D: several groups of rows, each row roughly a mix of its group's hidden directions:
D (163 x 11):
[[ -8  -4   1   3 -13 -23 -10 -24  -3   9 -14]
 [  0 -14 -18   8  14 -11   2 -22 -17   2  -3]
 [-12  19  11  -1  -7  -3 -11  -3 -18  17 -16]
 [-13  21 -11  -5  13 -10  -9  19  -7  11  -6]
 [  5 -26  13  -2  -7  -8   2 -24   5  -7  -6]
 [ -5   5   7  -5   4  15  19  17   5 -22 -11]
 [ -3   6  -4   0   0  -7   4 -12 -23  25 -15]
 [ -8 -15  -6 -16 -19   7   5  -8 -14 -10 -18]
 [ -1   0 -25   2 -15   6  23 -12  -7   1   9]
 [ 18  -4   8   5 -10   3  22  -1  -9 -17  17]
 [ -1   8   5  -4   0  15  15  23  14   4  20]
 [ -4  10  -5  36   7   0  -7  -6  -2   4 -12]
 [ -4  -1   7 -17 -13   2 -18 -28  -1   0  -6]
 [  8   2 -18 -27  10  -5  -7  -8  -3   0 -18]
 [  7  -1 -14  11   9  -7   4  16 -16   9  23]
 [  6 -15  -9   9  15 -20  -4  -7 -16   3  17]
 [  4   5   3 -33 -13   8   1  10  -1  -1  14]
 [-10 -11  19  -5  -2 -10 -23  14  -8 -14   1]
 [ 12   7 -12  13 -20  -6  14  -8 -21   5   4]
 [  9   6  27   0 -11 -12 -11 -17  -6   7  -9]
 [  0  17   9   3   3   3  18   0 -31   3   0]
 [-10  -3 -15 -26  19  -4 -12  -2   8   9   0]
 [ -4   9  10  23  22   0   3  -8   4 -11 -16]
 [  7  26   2   3 -17   4  -8  20   5  -6 -10]
 [ -8   1  20 -17   1  18  14 -13  -9  11   5]
 [ -8   8  -6   5   2  10 -22 -10  23  -6  16]
 [-23   8  16 -10  -1  -9  -8  20  12  -7  -3]
 [ -1 -11   8 -16  29  14   2 -11   7  -6   4]
 [ -5  -8   2  -3  17 -14  18  24   5   1 -14]
 [  3  -6   5  13  -6  -6  -1 -21 -14 -25  10]
 [-17   4  16   3   6   3   5 -11   4  -2 -30]
 [ -1  -7  11  18 -16  10   8 -12 -13  22  -1]
 [ -8  22  -6  22   9 -15  -6   9  11  -4   7]
 [ -6   6 -18  14   5   8 -16   4  14  14  19]
 [ 20   8  -1 -11  21  -2  16 -15   4  11  -3]
 [  0   5  20 -10  -6  -7   8  13 -11 -19 -19]
 [ -2   3 -16 -12   5   2   4  22 -17 -19   9]
 [ 24   0 -19   8 -11   4   0  23  -2  -3  -5]
 [ -5  -4  -6   6  -2   0 -10 -20 -10  29  11]
 [ 11  -1  -9  14  -3 -11   3  24 -21  -5  10]
 [-29  -4   4 -14   8 -16   0   4   2 -16   5]
 [-27   0   0 -20 -20  -5   8  -1  -5  -8   1]
 [ -3  10 -29  -5 -15   3 -15 -14   3   3  -5]
 [-10   4  26 -16  10  12  -2   7  14   6   9]
 [-25  -7  -2  -5  17  -5 -18  -7  11   2  13]
 [ -3 -11 -22  -8 -16  18   1  19  -8  -3   1]
 [-13   1  25   0  23   0   3   2  11  12  -9]
 [ 25   4  -6  -2 -13   8  24   6  -7  -5  -8]
 [ -6 -17   2   3  12  14  13 -22   8  13  12]
 [ -1 -15 -11 -15  -8  -1  15  19 -16   5  13]
 [ -9   4 -20  -7   0  17 -18 -18  11  -6   6]
 [  7   2  -2   9   8  13   7 -14   2 -27 -18]
 [-17 -14   5  -6 -23  -8  16  11   0  -4  12]
 [  3  12  13 -16 -14  17  12   6  20   3   6]
 [ -7   5 -26   7   8  -9 -15   5 -18   6   9]
 [-20  -2  15  -8  22  -3  -9  18   7  -3   7]
 [  7   4   7  17   9 -13 -17  -3  12   2  24]
 [-10  -1  26 -20  17  -4  -4   2   7   6   8]
 [ -7 -21  -2  18   9  -8 -11  16  -6 -15  11]
 [ -8   7  -1  -2 -20  18  13 -17  11 -12 -12]
 [ 17  -1  11  -3   1  23   5 -22   9 -11  -5]
 [ 12   2 -10  -2   8 -13 -20  -9 -14 -13  19]
 [  3   8  22  14   5   8   6 -11  14  -3  22]
 [ -1 -15 -25  13  11  -6 -10 -11   5 -16   4]
 [ 24 -10  -2   0   0 -15   0   9   2  -8  24]
 [ -4  -4 -13  11  10 -14  -6   0  29   9 -12]
 [ 11  -6  10   4  30   9   3  -8  -5  11  16]
 [  0 -11  -3  -8   6 -19 -17  -7   4  18 -21]
 [  0   4 -19  10 -23 -11   3  -6 -16   1 -15]
 [ -2 -13  16   6  -7   7  27 -12   7   4  12]
 [  1  -2   9  -4   6   0  19  20   2 -25 -12]
 [ 14 -13   9  -1   2 -11  17   1 -24 -14  -6]
 [ 20   1   4  10  21  16   0 -20  -5   3  -4]
 [ 17 -12  -1  12   1   6  20  14  -8 -20  -6]
 [  1  -9 -25  14 -21  -8  -7   0  -9  11  -7]
 [  3  25  17  13 -12 -10   6   4 -12  11  -3]
 [  1 -11   1  20 -12 -10  -3  -3   5 -15 -26]
 [  5  -1  22  -8 -17  -7   9 -24 -10   6  -4]
 [ 19   0  14  -9   3  12  17  20   6 -10  -7]
 [ -2   1  -1  34  -3  -4 -19  -4  -1  -5 -10]
 [ -6   9 -19  -8  14  -7   3  28  -3   3   9]
 [ 12 -12   0  -9  -7  -9  20   0 -25 -11   7]
 [  7  -2   6  -3  18 -11  -4  31   3   0  13]
 [ 14  -8  -8  -8  10 -16   2  15  -7 -10  23]
 [ 29  -6   3   4   5  -5  -8  15   0 -14  15]
 [ -7   1  -7   8   1   1  15 -25 -11  -6 -23]
 [ 17 -12  16   4  12  17  17  -8  -4  -4  13]
 [-18  -4  13 -17   4   5 -15   7  22   3 -10]
 [  9 -12  -1  12   1   5  -3   6  -3  21  28]
 [  9  15  11   3   9  -6 -21  -3   9  16 -18]
 [-14 -12 -13  10   7 -25 -12  13   2   9   5]
 [  0 -29 -20   5   8  14  -9  -8  -2  -2   2]
 [  2 -20 -19  12  16  12  -9  -6 -10   8  10]
 [ -5  18  12  14  -6   7  23 -12  15  -4   2]
 [-12 -12 -18  19 -10   3   3  19  -9  -3 -10]
 [  3   1 -18  15  19  -1 -18 -13  -5  12 -10]
 [ 10  -9 -22  18  -7  -6  -1  15  -8  -5  17]
 [-21 -10  -7  -3  23  -6   2 -12 -17   8  -2]
 [-19  -1  17  -9  24  -9  -1   7   5  -9  12]
 [ -6  21  28   4   7  -6  -5  17   6   4  -1]
 [ -7  15   7   9   6  -1  -8  13 -15  14 -24]
 [ 12  -5  -9  -9 -20  22  11 -12  -7  12   2]
 [ 17   9   1  14 -18  10  -8  21   7  11   1]
 [-24  -7   2  -5  -9  -1 -10  25   2  10  10]
 [-17  11 -20  -6  24   3  -8   1  12  -6  -4]
 [ -5   6  -3   8   9 -19  10 -20 -23  -1  -8]
 [  8   2  -4   0   9   0  -8 -23 -15  13 -23]
 [  6   5  34  -7  -4   9  11 -12  -8  -1  -1]
 [  0  10  13  -3  -1 -17  -2 -12  24 -18  -8]
 [ -4   6   9 -18  -9 -10  -1   7  -2  31   0]
 [-17 -12   3  16   7   7  15  -7   8   9 -22]
 [ -5  -3   3   1  14 -10  24  13 -11  19 -10]
 [-23  -7   4 -16 -14  -6  -1  10  13  -7  16]
 [ -4 -10   6 -28  -4   1  -8  17   0 -17   9]
 [  3  33  13   0   2  -8   3  11  13   5   0]
 [ -3 -20 -15  16  12   0   1 -15 -19   7  -3]
 [  8  -1  -6   9   3  -9  17 -12 -20   8 -22]
 [ 19   1  16  -2  23  -1  14  -1 -13   0 -13]
 [ -2   1  18  13  -7  -4   6  -4 -30   8 -11]
 [ -5  27   1  11 -15  -4 -10  -2   1   1  21]
 [ 17   1   1  11  29  11  -4  16  -4  -5  -2]
 [ 10  11   1  -6 -31   2  13 -16   5  -5  -2]
 [-14  -4 -15 -13  11  -7 -13  -7   6   8  24]
 [ 20  -3  -7  -1   0   1  17 -24  -1 -15  12]
 [  5   2  13 -15 -14  -6  -3   7 -18  17  20]
 [  7   6  -1  10 -15  15 -16 -22  16   5   3]
 [ 17 -22  -8  19 -12  -8   4   2  -9  -4  12]
 [ 13   7  -7   0 -15  18  16  11 -19  -4  11]
 [ 14  11  12 -11  11   1 -11  13  12  11 -21]
 [-18  -5  -3  -3 -11 -12   6  -6 -24  10 -17]
 [-21 -12  20  -1  -1   4 -10  18   2 -16  -3]
 [ 17  11  -6  21   2 -13  11 -10 -20  -1   2]
 [ 22   4  16 -27  -2   0   4  -4  -1 -13   4]
 [  5  -5 -13  11  10   4  -1   6  14  -2  32]
 [  4   1   6  32  -3  -1  -5   5  -5  -4 -23]
 [ -2   1  14  18  -3   4  22 -20  15  -4   5]
 [ -2 -16 -11  10  -2  10   1 -22  -2 -21 -12]
 [  3  16 -15   7   3  18 -16  -8   5  20  10]
 [ 11  -1   9  -5  11  14  -7  22  21 -13  -2]
 [-12   8  13  22 -10  -4 -20   8   2  15  -5]
 [  9   0   0   4  27   0   7 -23 -13   0 -10]
 [ 14   5   1  -1  21  16  14 -11 -21  -1  -6]
 [ 20   4   3  -5   4  26  -8 -13  -6  12  12]
 [ -2   0  -3 -19   8 -13 -17 -20  -1   0  19]
 [ -5 -17   7 -11 -20 -17 -16   0   5  -4  14]
 [  2   5  12 -20  -5 -24  -6  13 -12  -3 -12]
 [  3   6   4  10  11  -3   9  21 -19  -5  23]
 [-22  -7  10 -16  11   3 -14  -1  14   9 -13]
 [  3  -5  11  -5  13   7  30  19  -2   1   1]
 [  0   2 -14   7   6   3 -18  15  19  12  18]
 [  9  12 -16 -12 -21  20   6   1  12  -6  -1]
 [-14  -1  27 -14  -5  10  16  -2   1 -13  -2]
 [-16   3   1  27  -4 -14  14  -3   3 -12  12]
 [  8   1 -13   6 -22  -2  13 -19 -18   7   0]
 [-13 -19 -19   1  -7 -13   2 -13 -11   5  15]
 [ 17  -1  27  -9   2 -13  -8   9 -12  -3 -11]
 [  3   6  -6  -4 -16  30  -2  -3  -1  -2  21]
 [  8   6   2  -1 -22  19  10   7 -14  18  11]
 [ -6 -14   7 -19   5   1  -5 -30  -7  -2   6]
 [ 15  -1  -7  17  -7  14  18  -1   1 -22  -4]
 [ -4 -11   4  -1 -17  11   8   6   3 -22  23]
 [-11  16  17   4   0  14   8   2  -3  -8 -25]
 [  2  21  -9  14   9 -13 -12   5 -20 -13  -3]]

the two rows of each list that fit no group, in list order (the others fit one group, some only roughly):
- j_463: [ -6   6  11 -14  25  -3   4  24   1  -7   1]
- j_238: [  2  -3  14 -12 -10 -10 -10 -12   0 -21 -21]
- j_653: [  0 -24 -11  -4  13 -14 -18   9   4 -11  -8]
- j_14: [  1   5  35  -1  14   0  -1 -10   7  -7  -7]
- j_788: [  9  13   3 -20  -4   1  -2 -10  -2  11 -28]
- j_155: [  3  -8  -7   1  14 -22   8  14   5  18  16]
- j_275: [-15 -11  18 -12  10 -11  -5  14 -14   7 -14]
- j_79: [ 11  20   1  11   8   2 -12  14  -5  -1  25]
- j_943: [  0  -3  -9   1   5  27   7  22   8  11 -13]
- j_963: [ -5  22   8   0 -17  -9  -1  -8  -7   9 -24]
 => j_463; j_943
- j_333: [ 21   4  16  13   4  12  18   9   5 -12  -7]
- j_514: [ 18 -14  -6  -6   6  11  22 -10 -16 -10  -3]
- j_878: [ -9 -13  -8  -2 -11 -21  -3 -19  11  -5  17]
- j_672: [-15 -13  -6  15 -22  -6   5  13 -15   2   8]
- j_568: [ 18  -6  11 -24  10  10  -7   6  -4 -16  -8]
- j_544: [ -3 -16  -9  13   5  18  16 -11 -15 -13   3]
- j_733: [ -7   3 -26   1  12 -22   8   0   6   1 -15]
- j_580: [ -4  -3   6  19  -9   7   5   2   8 -17 -28]
- j_437: [  8   4  14  -3   0  -1  16 -24   1  -1  23]
- j_230: [-13  15  21 -13   2 -13   2  -2  12 -17  -8]
- j_289: [-10 -17  12   4  -3 -32   3  -4   3   8   1]
- j_984: [ 19   4 -21 -10  -8  -3   9  10 -13  10 -16]
- j_86: [ 18   2   5  -8  20  11   5   8 -19  16   3]
 => j_514; j_733
- j_884: [ -9  -7 -11  10   3   6  19   7 -17 -24  -6]
- j_950: [ -6 -18  23   7  -9   6  11 -17   1  12 -10]
- j_980: [ 6 -5 -4 16 30  3 11 11 -4 -3 13]
- j_167: [ 12   0  -8  -7  23   9 -13  12 -20   6  -8]
- j_766: [ 25  20 -11   3   2  13  16   8   4   2   5]
- j_491: [ -2  21 -14  -1   9   1 -26  -4  13   7   5]
- j_330: [  8  12   4 -20   3 -12  -7 -14  -1  23  12]
- j_361: [  2  19 -10 -16  -5   2  -3  27   4  10  11]
- j_220: [ 15  16   8  17   9 -16 -18  -3 -11   1   9]
- j_495: [  9   1   5  11  19   8  -1  13 -12  20  18]
- j_627: [ -4   7 -24  -9  21  12 -12   8   2  11   7]
- j_523: [ -9  -2  15   4 -11   7  -2 -24 -18  16  -1]
- j_503: [ 14   6  -3   6 -22  14  -6  10  -6 -22   8]
 => j_766; j_627
- j_154: [-14   7 -18  -8 -16   8 -13  11  13   7 -14]
- j_166: [ -4  -6   6   5 -13  -7  -1 -11   8  28  19]
- j_737: [ 29  -4 -18  17  -9   6  -6   2   7  -2  -3]
- j_565: [ 19 -15  -8   1  -6  -5 -13   1 -12   9 -24]
- j_401: [ -4 -15   5  15  -8 -12   3 -25  -9   8  13]
- j_94: [  6   4  -3  34   9   1  -8 -15   7  -5   0]
- j_250: [-14  -6   9 -16  -8  -6  -7  -3  28  -9   9]
- j_828: [ 12  10   9   6  27  -7   9 -15  -5 -15  -3]
- j_524: [ -7   8  -8   5 -24  -6  -1   8 -17  17 -15]
- j_267: [ -2  -4  -7   4 -19   5  31 -10  13   0   5]
- j_686: [ -7  -4  -1 -20  -4 -18 -16 -12 -17  13   6]
- j_296: [ 10  20  11   9  21  -9  12   4   2  -8 -15]
- j_455: [  6  12  20  -2  -3 -12  11 -17  -6   3 -22]
- j_768: [-15   2 -21   5 -21   0 -18   8   4  11   1]
 => j_565; j_267
- j_561: [  8   7  -1 -18  -3  -9  -3 -32  -8   0  -7]
- j_426: [ 8  1 16  0  3 26 16  4 -3 19  3]
- j_546: [  9 -14   4 -22 -12  -3  -6 -17  12  12  13]
- j_703: [ -9  11   0  -6   4   2  12  29   4  -4 -20]
- j_73: [-19   2  -1 -22  -2   3  -8  19   9  17   3]
- j_820: [  2  10   4  -9 -12   6   2 -22  10  -5 -26]
- j_467: [  4  -6   4   5  30  -7  -1   2   9 -17  16]
- j_124: [17  3  3 13 30  1 -9 -3 10 -8 -4]
- j_398: [ -7   1 -15  -8  19  -2 -19  10  13  15 -12]
- j_921: [ -4   2  14  15   1  -9 -15  17 -18 -16  10]
- j_510: [-13 -15   9  -9   6 -15 -14  14  -8   1  20]
 => j_426; j_921
- j_900: [ 17  15  -8  -4  10  22  -9  11  -3 -15   6]
- j_558: [-13  -4  -6 -26 -13   7  -1  -1  -5 -17 -16]
- j_776: [  0   4  30  19   5  -1 -17   2   9  -2   3]
- j_342: [ 19  22 -13   6   6   7   5   3 -21  -4   8]
- j_379: [  0   2   3 -18 -13   2  10   4 -21  24   6]
- j_888: [ 10  -8  -5  12  -1 -12   7 -22  -4   9  23]
- j_635: [ -2   1   8  13  -4   1 -28   0   1 -17 -19]
- j_509: [  0   4   4  22   1  11   4  -6  27  -2 -16]
- j_824: [ -5  -5   5 -21   8  28  -7   6  13   6  -8]
- j_435: [  5   4 -13  -1   5  -2 -20 -10 -18   6  24]
- j_602: [ -3 -21 -22 -15  -7   9  -5  -1  14 -12  -5]
- j_673: [  3  -5   9  -1   1 -28 -21  -2  11 -14   0]
- j_308: [ 14 -16 -12  12  -6   7  20   1   4  -9 -18]
 => j_342; j_308
- j_538: [  8  -2   4  15 -15  14  18 -22  -5   9   4]
- j_338: [ -5  -7   5  21  17  -2 -15  -1   7 -22   8]
- j_782: [  2  -1 -13  -4  25   4   7  23   2   3 -15]
- j_933: [  5  -1  14  -3 -20 -13  -5  -4 -23 -14 -10]
- j_225: [ -2 -14   7   6   8   1  18   0 -11 -26 -14]
- j_625: [ -2  12  20   0 -18  -1  22  -4  -5  -1  17]
- j_808: [ -8 -17  -9  -3 -22   9 -13 -10  14 -11   8]
- j_78: [ -2 -33  -5  -8  -5 -12 -15  -9  -2   5   1]
- j_358: [  9  29   1  15   8   9   9  -8 -11 -10   0]
- j_595: [ -6   3 -17 -25   0 -10  -6   7  -8  20  -7]
- j_16: [ 11   1 -13   7  21  18 -15   9  11   5  11]
- j_402: [ 17  10  -7  15  14  19   0  11  11 -13  -7]
 => j_538; j_402
- j_948: [ 29  12   1  12  -9  -8   1  -8 -11  13   4]
- j_906: [-10  -7   0 -24  -1  10  11  -9   4 -21  14]
- j_215: [ -9  19 -15 -11 -19  11 -13   6   7  -6 -10]
- j_84: [  8   1  15 -26   2 -19   0   4 -12   8  11]
- j_975: [ -6 -10 -21 -25   7  -1  -6  19   3   3   4]
- j_77: [-13  14  -4   9 -18  11  10  18  16  -7  -9]
- j_718: [ 11   0   1  15  -2 -10  -7  18   1  10  28]
- j_578: [ 0  0 28 10 -9  6  9 24  3  4 -3]
- j_432: [-10 -10  15   7   6  -7 -11  28   1   7  12]
- j_946: [ 27  10  -2  12  -7  -1   6 -16   4  -4  18]
- j_706: [-18  18  -1   6   4 -16 -19 -10  14  -3   8]
- j_572: [ -8   2  -6  -5 -10 -10  20 -20 -21  -6   8]
 => j_77; j_706
- j_453: [-14 -11  11 -14  27  10  -3   9  -7   4   9]
- j_852: [ 15  -9 -13 -28  -2   6   5  -2 -18  -7   0]
- j_813: [  0 -17 -22  21  -1   0  -4  -6  19  -3  -4]
- j_418: [ -4  17   2  16  10 -23 -12  -2   9  13  -9]
- j_895: [  5   0   6 -20   4   8   3  -3  14  13 -27]
- j_630: [ 18  18  -5   6   6  -7  -1   8 -11   4 -26]
- j_335: [-14  -3 -20   7 -15   1 -21 -19  -2  -3   0]
- j_263: [ 13 -17   0   9  22   6   3 -14   3 -17 -11]
- j_973: [ 18   9  -6  24  -2   5   7 -12   1   2 -21]
- j_9: [ 15  -2  13  11 -14  -9 -11 -19  17  -7  -6]
 => j_852; j_630
- j_460: [ -2  20  12 -10  -9 -17   9   3  10  13 -17]
- j_896: [ 21 -16  11 -15  11   9 -13   7  10  -1  11]
- j_208: [ 14  -7 -20  22  10   8  12  -9  -3  12   0]
- j_741: [ 12  19   7  22 -12   4 -12   3 -18  -2   1]
- j_765: [ -1  -6 -20 -19  -6  13  19   7   3 -16   2]
- j_704: [ 15   6  17  -8   1 -19   2 -10 -19  11 -10]
- j_739: [  0 -16 -15 -15   3   5  -4  -3   9  -3 -29]
- j_779: [-10   0 -11   3   6  18  14 -11  11  18 -19]
- j_694: [ 19  18 -15  23  11  -2   3   0  -3  -1  11]
- j_114: [ 15   1  -3  -7   1  17 -17 -21   7  -7 -18]
- j_213: [  0  -9   1  -4   0  14  -4 -21  -4  28 -12]
- j_714: [  9  25  -6 -15   7  -6  -9  21  -1  -3   9]
- j_605: [  7  16  -3  24 -14  22  -1   8  -1  -7  -3]
 => j_208; j_694
- j_899: [  2   1  16 -10   9  10  30  -6   9   1  11]
- j_689: [-15   4   2   5   2   4   1 -15  11  -3  32]
- j_127: [ -7  12  -2   2   7  -7   9  30   9  -6 -18]
- j_660: [-10 -16  -4   4  -4 -16   3 -19  -3  -6 -25]
- j_376: [-13 -18 -12  -4 -17   2   5 -21  -9   8 -12]
- j_650: [-12 -12   1   6   1  -8 -15  10   3  24  20]
- j_750: [ 3  1  4 -4 13 11 10 26 21  8  9]
- j_969: [-10  -4   1 -20 -20  17  17  -5   8   9  -5]
- j_676: [-12 -15 -10 -21   1   7 -12  -3   3  21  10]
- j_143: [ 14   9   4 -22 -17   5  15  -8   9  -5 -14]
 => j_676; j_143
